Named turns come first, each shown by rows before and after it. Which turns, in which order, take the first row of each pair that follows to the second? Write the first one first, as in the answered first pair.
mabu (before |-> after):
[  4  -7 -15 -12  -2   6  -5  14] |-> [ -5   6 -18  -1   2  16   2   6]
[-15   9  -5  -2  23  12   0  -4] |-> [-10  12   8   1  24   0   2 -10]
[  5 -13  22   2  -8   2 -10   1] |-> [  2 -16  13  -1  -9  11 -14   7]
[  4   0 -17 -19  16  -2  36 -20] |-> [  6  -2 -13 -21  16  -7  36 -19]
bavo (before |-> after):
[-21  -3   6  18  -4  14 -23   5] |-> [ -9 -19  -5  -7   3   9 -26  16]
[  1  26 -10   1  14  15  -2  16] |-> [ -1  24 -13   7  -2  16  -4  19]
[  5 -17   5  -3 -23 -16  -2   5] |-> [  8 -11  14 -13  19 -16   4  -7]
vek (before |-> after):
[-16  14  -5  20   8  11   5  -9] |-> [-12  10 -18  19  -6   8  11  -8]
[ 0 22 -2  1  8 13  2 13] |-> [  3  16 -14  -2  -9  10   5  13]
[ -2  -4   5  -5   2   7 -20  22] |-> [ -2   4   6  -4   9  11 -17  21]
Now pairs of rows:
Each pair is 2 to 3 turns apart.
[-6 19 13  1 34  3  5  3] |-> [  4  14 -29  -4 -11  -1  22   8]	vek then vek
[ -4  19  -3  15 -24   1   5   9] |-> [ -8   2  24  14 -13  -5 -12   6]	vek then vek then vek
[  4  -4 -23   1 -15   8  19 -11] |-> [ 15  -9 -10  -6  -8 -11  21 -15]	mabu then mabu then bavo
[  2  -7  -8  10 -11 -11   8 -16] |-> [ -2  -9  10  11   3 -11  -2 -18]	vek then vek
[-4 -4  7 13 -9 14 -4 15] |-> [  9 -15   7  -6  -2   2  -5  19]	mabu then mabu then bavo
[ -9 -19  -3  -6   6   7 -11  -9] |-> [-14  -4   9  14  -1   5  -6 -14]	vek then bavo then mabu
[ 3 29 -8  5 13 22 14 15] |-> [ 10  15 -10  13 -31   2  17  12]	bavo then mabu then vek
[-24  10 -11  14  -4  18  -3 -12] |-> [-16   6  -2  20 -16  -2   4 -21]	vek then mabu then vek
[12 21 -6 -7 -1 -5 13 13] |-> [  5  22   3   9 -13  -8  14   2]	vek then bavo then bavo
[  0  -6   6   9  -3   3 -10  -5] |-> [ 3  4 10 11  3  0 -3 -7]	vek then vek then mabu
[ 12 -17  -5  -7 -10 -12  10  -6] |-> [  7 -21   8 -14  13  -5  -4   0]	vek then vek then mabu
[ 21  -9  -9 -15   0 -15  -4   7] |-> [  1  16  -6   6  25  11   4 -10]	mabu then bavo
[ 0  6 22  6  7 -3 -2  0] |-> [  2  -7   8  -9   1   2 -12  15]	mabu then mabu
[-10  -3  11   7   5   3 -20   9] |-> [ -9  -4   1   1   6   7 -20  13]	bavo then mabu then bavo
[  3   3 -24  -3 -10  20  -8  18] |-> [ -8   7 -18  12 -12  25  -6   6]	vek then mabu
[  0 -15   1  -8 -17  -2 -13  13] |-> [ -6  -3  23  10 -11  -6  -9  -1]	bavo then bavo then mabu
[ -3   7   3  15 -16  -1   5  -1] |-> [ 6 12 -6  3  7  0 16 -6]	bavo then bavo then vek
[  3  -4 -20 -16  18  13   8  -3] |-> [ -2   2 -22  -5  13  15  15 -11]	vek then mabu
[  0  -1 -22   3 -20  -5   6   3] |-> [  2 -14   1 -11  21 -13  -2  -9]	vek then bavo
[ -8   6 -26 -14   4  11   7  -6] |-> [-11   7 -27  -5 -11  11   6  -5]	bavo then bavo
[ -3 -22  -2  -2  -7  -4  -5  -9] |-> [ -5 -20   0  -5   8  -1  -5 -13]	bavo then mabu
[  7  -4   1 -15  -4  -6  -9  14] |-> [  3   7   7 -13  11  -1  -9  12]	vek then vek
[-18  -1 -13   8  17  22   3 -22] |-> [-12 -10 -32   0  -7  17   6 -13]	vek then bavo
[13 22 14  2 -4  5  3  5] |-> [ 17   6  15  -9 -11   0  -8  13]	bavo then vek then vek
[-11  -1  -6   0   5  -2  17 -10] |-> [ -8 -11   5   2  -7 -12   9  -8]	mabu then bavo then vek
[-2 13 37 17 22 -3 -7  4] |-> [ 15  22  31  10  16 -17   8   8]	vek then mabu
[-13  21  18  22 -10  -7   8 -12] |-> [ -1  10  27  10 -11 -24   5  -6]	vek then mabu then vek
[ -3  -7   9  -1  15   0  -3 -16] |-> [  2   1 -17  -3  -5   1  11 -14]	vek then vek then vek
[ -3  23 -18  23  -5  11  27 -23] |-> [ 22 -17 -23 -18  -4 -19  19 -16]	vek then mabu then bavo
[ 7 19 23 -2 11  0  0 -3] |-> [  6   9  10  -1 -25   1  -8  14]	bavo then mabu
[  2  23   6  12   9  -7  15 -12] |-> [  0  23   6  16   3  -6  14 -11]	bavo then bavo then bavo
[ -5   1  14  17 -20  -4 -13  11] |-> [  3  -3  25  -1  17  -9 -14   5]	bavo then bavo then mabu
[-10  16 -13  14 -30  13   2  14] |-> [  9  -9 -21 -30   6   3  -5  21]	bavo then vek
[-16  -4  -1  -2  16  10   1 -18] |-> [-10   5  -2   1  16   4  10 -22]	mabu then vek
[ -2 -14 -35 -18   5   2   7  -5] |-> [  6 -13   8  -8  14 -28   8 -19]	bavo then mabu then mabu
[  4   7 -12   5 -14  -2  11   1] |-> [ 13  -8  -7 -10  -2 -13   5   0]	mabu then bavo then vek
[ -5 -20  -2  -5 -15  -2  -7  -2] |-> [-13 -14   8   0   6  10 -14  -5]	vek then mabu then bavo
[ 3 23 -2 -5  9 12 -2 13] |-> [ 3 26 -2  0  3 10  1 11]	bavo then bavo then mabu
[  4   3   3 -16  34  -1   1 -16] |-> [ 13 -12 -25 -20  -4  -9   9 -11]	vek then vek then vek
[ -2   5   2  14 -22  -8   7  -5] |-> [  7 -16   7 -10 -12 -15 -10   6]	vek then vek then bavo
[  3  -8   8  20 -24  -5  -2  -4] |-> [ 16 -21   3 -14  13  -7  -5   1]	mabu then bavo
[  4   5   4 -19   8  -1  -6   0] |-> [ -1  10 -11 -14   0  10   0  -1]	mabu then mabu then vek
[  9  -6  13   9  -2 -10   0 -10] |-> [ 11  -1  -4   7 -18  -6   2   3]	vek then vek then bavo
[ 12  21  14 -20  34  -5   5   5] |-> [ 12  14   0 -29  30   3  -1  17]	mabu then mabu
[ 20 -23  -9  -4 -29 -14   8 -12] |-> [  8 -39  -6 -14 -14   3 -15   1]	vek then mabu
[  3 -13   8  -1  -2 -10  -6  -4] |-> [ 1  9  8  1 15 -1  2 -4]	vek then vek
[  5   3 -30  -2 -18   3  18  -8] |-> [ 13   0 -27 -12  -5  -3  22 -10]	mabu then bavo
[ -4  -1 -25 -18  -3  21 -18  18] |-> [ -7  23  12   6  32  10  -2 -14]	bavo then mabu
[ -2  20   9   9  -9   8 -10  21] |-> [  4  14  16   4 -11  -3 -12  22]	mabu then mabu then mabu
[  7 -17 -13 -19 -14  -8   4   2] |-> [-16  -5 -17  -3   2  21   0  -4]	vek then mabu then mabu
[-16   4 -15   4  13  26  -2  -7] |-> [  2  16  10   9  15  -6  15 -20]	mabu then mabu then vek
[  9 -21  25   8 -10 -19  -5  -8] |-> [  2 -23  24  -3  12  -1 -20   4]	mabu then vek
[ 15   0   6   0 -19 -15  -4   5] |-> [ 14  -2  19  -4   2 -14  -9   3]	vek then bavo
[ 10  -9   7  -4  10 -20   8  -4] |-> [  0 -13 -13 -13  16   3  -3   9]	mabu then vek then mabu
[  3 -19   9   8  -7 -16   8 -24] |-> [  2 -27  -6   0 -23  -6  -5  -4]	vek then bavo then mabu
[  1 -14   0  -9   5  -5   0  -6] |-> [  0 -15  -4  -6  -9  -4  -4   1]	vek then bavo then bavo
[-11  -1   5  10  14  11   4 -12] |-> [ -3 -22   3  -9  10   5 -10   2]	bavo then vek then bavo
[ 10 -10 -13 -19 -15  -9   3  -7] |-> [  3 -14  14 -13   5 -12  -9 -13]	vek then bavo then mabu
[-1  4  6 14 -8  1 -5 -2] |-> [-1  5 -7 -1 11  9 -4 -1]	bavo then mabu then bavo
[ -9   4 -21 -16  31  29  -7   3] |-> [-12   5 -38   5 -13  25  10  -7]	vek then bavo then vek
[10 15  5  8  5 13  0  6] |-> [19  9 13  2  3  1 -3 10]	mabu then mabu
[ 13 -24 -23  -7 -10 -11   1   6] |-> [ -4  -3  -7  32 -20  -4   8 -11]	bavo then bavo
[ -1  -1 -10   5 -35  -6   7   6] |-> [  3  -1  12 -17  30  -7   2  -3]	vek then bavo then vek
[ -4 -19  -5   0   1  -1 -20  -9] |-> [ -5  -3   7   5  18  -4 -11 -18]	bavo then vek then mabu
[  2 -16   0 -14  13  -4  -7  -6] |-> [ -3 -10  17   5   1 -10  -6 -14]	bavo then mabu
[ -4  10  -4  13 -10  -4  15 -12] |-> [  8  -8   5  -4 -10 -21   6  -4]	mabu then vek then bavo
[  9   5  -8  -2  15   5   0 -12] |-> [ 12  -7 -17  -6  -4   3  -5   0]	bavo then bavo
[  8   9  29  15 -13 -22  -4  -4] |-> [  8  31  19  19  -6 -12   7  -4]	vek then vek
[ -8  22 -21   8   7  17  13 -23] |-> [  0  10 -16  11 -16  -3  18 -30]	vek then mabu
[  6 -24 -14 -32  16   5  -3  11] |-> [  9 -23  27 -14  15 -18  -5  -2]	bavo then mabu then mabu
[  0  -5  15 -23  25   9 -17  16] |-> [-13  12  10  -7  29  24  -8   7]	mabu then mabu
[ 3  2 14 -5  5 -1 -8 12] |-> [ 0 14 11  5  5  5 -1 10]	bavo then vek
[ -3 -11   7  -5  -2   5 -15  11] |-> [ -6  -3   7  -4   1   9 -14  12]	vek then bavo then bavo
[ -7   7 -19  -3  16  26  -3   5] |-> [ -3 -15 -25  -8  -9  14  -7   8]	vek then vek
[  3 -14  26 -10  14  -5 -27  14] |-> [-11  14   9   3  27  25 -15  12]	mabu then vek then mabu
[ -2  17 -11  -5   0  19  -5  18] |-> [  2  25  -2  12 -13   0  12  -2]	mabu then vek then mabu
[ 15 -11  12 -11   9 -19   0  -5] |-> [ 14 -11   3 -21  16  -7  -6   5]	vek then mabu
[-11 -21  18  14 -15  -5 -15  -8] |-> [-15 -14  21  16   8   2 -13 -15]	mabu then bavo then bavo
[ 11 -25  -9  -3   3 -16   9 -22] |-> [  2 -23 -29  -5   3   6   7 -15]	mabu then mabu
[ 15 -10   3 -24  44 -13  12  -5] |-> [ 17 -24 -23 -18 -26 -16   5  17]	bavo then vek then bavo
[ 15 -12  -3  17 -16  -7   0 -20] |-> [ 15 -24   3   7 -10  -8 -12 -11]	vek then mabu
[ -6 -11  21  11  10  -7   6 -23] |-> [-11 -19  -8  10 -25  11  -3  -2]	bavo then mabu then mabu
[-13  -3 -14  -5  -1   7  -1   4] |-> [-14   6   0   2  12   2   6  -8]	bavo then mabu
[  8 -20  15 -12 -19 -22 -15   8] |-> [ 1 18 29 -4 27 -3 -7  5]	vek then vek
[ -4  -4  -6  -7  16  18 -14  14] |-> [-5 12 13 12 23  9  1 -4]	mabu then mabu
[-2 16  6 14 -2  1  5 -1] |-> [  6  -8   2  -5 -10  -7  -8  13]	bavo then vek
[  7   9 -13   4  -2 -13  19 -18] |-> [ 12  -7   0  -6  -5 -25   9 -14]	mabu then vek
[-18  -7  13   9  18  11  -5 -20] |-> [-12   8 -19   9   2  18  14 -16]	vek then vek
[ -2 -23   2   4  -3 -13   6 -33] |-> [ -4 -22   4   2   6 -10   4 -34]	mabu then bavo
[ -1   5 -20  -6  -8   9  -2   7] |-> [-1 16 -6 -3 15  4  5 -8]	bavo then mabu
[-2 30 17 16 -2  6 -1  6] |-> [ 15  23  -7 -15  15   4   6  14]	bavo then bavo then vek
[ -7 -12   2   5   1  -3  -1 -19] |-> [ -4  -9   3  -3  13  -2  -1 -17]	bavo then bavo then vek
[  6  -7   1 -11  -2  -8   5  -6] |-> [ -1  -2 -12  -8  -1   7   5  -4]	mabu then mabu
[  7 -10  -3 -13  -4   2  -5  17] |-> [-4  4 17  6 14  7 -2  3]	vek then bavo
[10 14  2 -3 -1 -5  5  7] |-> [ 8 15  4  4 -7 -7  6  2]	vek then bavo then bavo
[ 12  10 -20  -1 -18   1   5  15] |-> [ 12   2   5 -12  29  -6   2  -2]	vek then bavo
[ -1  -3  -6   9 -22  -3  14 -11] |-> [  4  -9 -21 -13   0   3  14  -5]	bavo then mabu
[  3   9 -13 -10  13  10   1   9] |-> [  3  15 -17  -1   4   8  12  -2]	mabu then vek then bavo
[  3   6   8  -1   8 -15  -3 -13] |-> [  9   7  -3  -6   2 -17   1  -7]	vek then vek then mabu
[-11 -13   6  18  -8   1  -7 -10] |-> [ -7 -19   6  11  -9  -4 -11  -5]	mabu then mabu
[-12   8  22  11 -11 -11 -11   4] |-> [ -7   1   6 -16   9   0 -20  19]	bavo then vek then mabu
[ -6   4 -13   6  -1  22   3   3] |-> [ -4 -17  -7   1 -12  12  -7   3]	vek then vek
[  4  19 -18 -19  18  10   1  12] |-> [  3   2 -33 -12 -19   1   7   4]	vek then mabu then vek
[ -3  -4  -5  -7  -7   2 -11  17] |-> [-6 14 -1 -2 15  8  0  6]	vek then bavo then vek
[ 4  2 -9 -6 -6  2 -5  3] |-> [  1   0 -11  -1 -10   3  -5   0]	mabu then vek
[ -8  -2   4   5  13   8   5 -11] |-> [  0 -13  11  -5  11  -6   0  -6]	mabu then mabu
[  6   5   1  -8 -10  -7   9  10] |-> [  4  -1  15  -7  -3 -10   2   9]	vek then vek
[ 11 -10 -14  -8   7  -9   3  -3] |-> [  0   0 -16   9  -2   0   9 -12]	mabu then bavo then vek
[-9  9  5  1  1 13 -6  2] |-> [ -5  -2  -4   0 -17   8  -6   4]	vek then vek then vek
[-11  -4   3   1  17  13 -18  -6] |-> [ -4  -1  -7  10 -26   2 -12   4]	vek then mabu then bavo
[ -3   4  -9   4 -18   2   4  10] |-> [ -9  -1  17   6   2   1 -11   7]	vek then vek then vek
[ -4   9 -27  -7   3  12  10  11] |-> [ -4   4 -12  -8  27   7  12  -6]	vek then bavo
[  3   0 -17   0  12  12  13 -26] |-> [  6  -4   4  13 -12  -9  12 -29]	mabu then mabu then bavo
[  8   2 -20  -7 -10   2  13   3] |-> [  6   3  -7  -7  17  -1  16 -12]	vek then bavo then vek
[-17  -5  -7  -1  -3   3  -7   9] |-> [-14   6  -2   3  13   3   4  -2]	bavo then vek then mabu
[-11 -15   0 -14  19  -9 -20  -9] |-> [-22  19 -10  18   1   4   0 -15]	bavo then vek then vek
[ 0 17 -5  9 -9 -1  9 -4] |-> [ 12   5  -4  -7  -7 -14   6   3]	mabu then bavo
[-15   3   5   9   4  16  -7   0] |-> [ -3  -4 -16 -10   4  13  -2   7]	vek then vek then bavo
[ 11   8   9 -14  23 -12  -5  16] |-> [ 0 31  8 16 -1 -3  6 10]	vek then bavo
[-11   0  -5   8  -7   6  -2  -4] |-> [ -7   3 -11   2   7   6   4  -7]	bavo then bavo then vek
[  0 -16   7   9 -15   0   2  -9] |-> [  5 -21   3  -7   8   0   0  -8]	mabu then bavo
[ 17  10 -19 -14  -7  -8  17   8] |-> [  7  20 -10   7 -18  -6  20   3]	bavo then bavo
[ 2 -6 10 -6 12  0 -5  6] |-> [-4  4  5  2 15 10  0  3]	mabu then mabu then mabu
[ 21  -7   4 -37   3 -14  -6  14] |-> [  8  29 -11   2 -20  -5  28 -10]	bavo then vek then vek
[  3  -1  20  20 -13 -10  -5   3] |-> [  8  -5  20  10  -7 -12 -10  12]	vek then mabu
[  3  23 -13  -4  -3   8   1  21] |-> [ 8 29  6  5  0 -9  7  6]	mabu then mabu
[ -9   2 -10   9  -6  20   3 -12] |-> [  2 -14 -17 -12   2  14   0  -9]	vek then bavo
[-13 -13  18   5 -12  -4 -24   6] |-> [-13   0  25   3   5   1 -23   6]	vek then mabu
[ -8 -12  -6  11 -29  -4   7 -13] |-> [ -8  -6 -23  -6  10  14  15 -19]	bavo then mabu then mabu
[-13  -9   7  12  -3   6 -12  -9] |-> [ -9   1  -1   0  19  10  -4 -10]	bavo then bavo then vek
